In the rows, zero is written as 128.
Where one turn sends some rows of the set: a few examples, then the rows asked:
z_838: [126 138  97 125 165 127 143 163 121 138 134 123 115]
z_120: [144 130 109 118 129 134 158 125 126 138 154 119 100]
z_813: [112 113 109 120 168 126 127 133 120 141 180 133 150]
z_451: [128 117 144 131 169 142 107 117 104 143 155 112 138]
z_893: [130 120 153 142 148 158 114 157 140 138 152 112 128]
z_16: [149 142 140  99 155 136 140 147 120 144 188 140 134]
z_27: [110 138 144 127 127 161 146 137 117 150 154 162 139]
z_355: [ 80 130 131 140 169 138 123 149 141 159 173 124 119]
z_148: [ 97 117 127 128 155 166 176 135 153 141 145 136 122]
z_926: [142 140 153  98 157 177 139 122 115 166 141 146 113]
z_787: [128 127 108 129 162 154 140 121 133 127 148 112  84]
z_521: [118 131 129 128 165 154 134 105 121 141 164  98  91]
z_276: [142 148 125 111 163 143 137 136 106 189 133 137 125]
z_384: [133 121 146  96 174 159 128 136 132 126 155 163 116]
z_395: [114 123 135  99 185 146 157 119 138 148 120 118 139]
z_446: [126 150 122 111 197 136 129 141 116 168 143 105 121]
z_835: [107 115 143 131 152 140 127 119 159 147 153 140  87]
z_155: [109 129 139 116 161 156 157 103 135 157 158  98 146]
z_161: [ 96 104 144  95 152 129 147 158 125 166 161 116 127]
z_469: [119 137 102 120 160 142 143 139 121 144 116 147 142]
z_973: [ 89 107 149 117 171 168 144 110 113 166 153 126 118]
z_168: [101 124  92 112 163 172 141 148 116 140 156 122 115]
z_488: [116 130 131 102 156 155 153 104 134 155 176 166 115]
z_262: [123 150 144 132 167 148 122 120 149 187 163 116 130]
z_749: [ 99 135 136 134 154 151 128 140 142 190 158 156 126]
z_340: [145 152 148 125 149 162 141 138 141 131 170 139 144]
z_456: [119 142 126 141 159 127 145 159 136 127 128 113 108]
z_19: [114 117 127 105 132 157 168 142 133 150 166 101 131]
z_560: [121 138 145 120 172 151 129 118 130 129 164 161 150]
z_922: [144 119 113 103 185 123 138 149 145 138 158 128 123]
z_240: [104 105 163 110 163 131 144 138 137 143 125 119 112]
z_574: [103 132 133 153 155 145 123 140 152 149 168 113 102]
z_126: [ 99 130  93 121 176 158 123 143 110 161 158 126 133]
z_831: [101 137 135 128 162 128 166 150 125 172 152 125 154]
z_339: [142 114 120 113 167 177 134 139 156 132 159 118 114]
z_611: [112 122 121 100 159 156 115 149 103 185 154 132 125]
z_562: [134 142 131 141 137 122 156 134 144 154 136 146 105]
z_98: [117 140 136 130 188 140 106 132 119 175 155 106 113]
z_152: [131 148 153 111 153 142 150 154 152 171 159 158 123]
z_817: [137 124 164 104 152 147 120 141 107 137 172 143 113]
z_201: [130 130 139 122 151 154 137  99 131 176 163 134  87]
z_954: [131 133 165 126 152 136 162 141 132 167 147 100 107]
z_236: [127 114 127  88 174 140 169 131 106 160 141 120 104]
z_308: [115 121 100 116 138 163 150 128 113 154 142 160 113]
z_502: [139 144 155 112 149 116 150 119 109 155 148 151 118]

z_355 goes to z_168
z_562 goes to z_749
z_488 goes to z_926
Now find these:
z_469 goes to z_835
z_340 goes to z_560
z_954 goes to z_831
z_339 goes to z_451
z_155 goes to z_395
z_574 goes to z_126

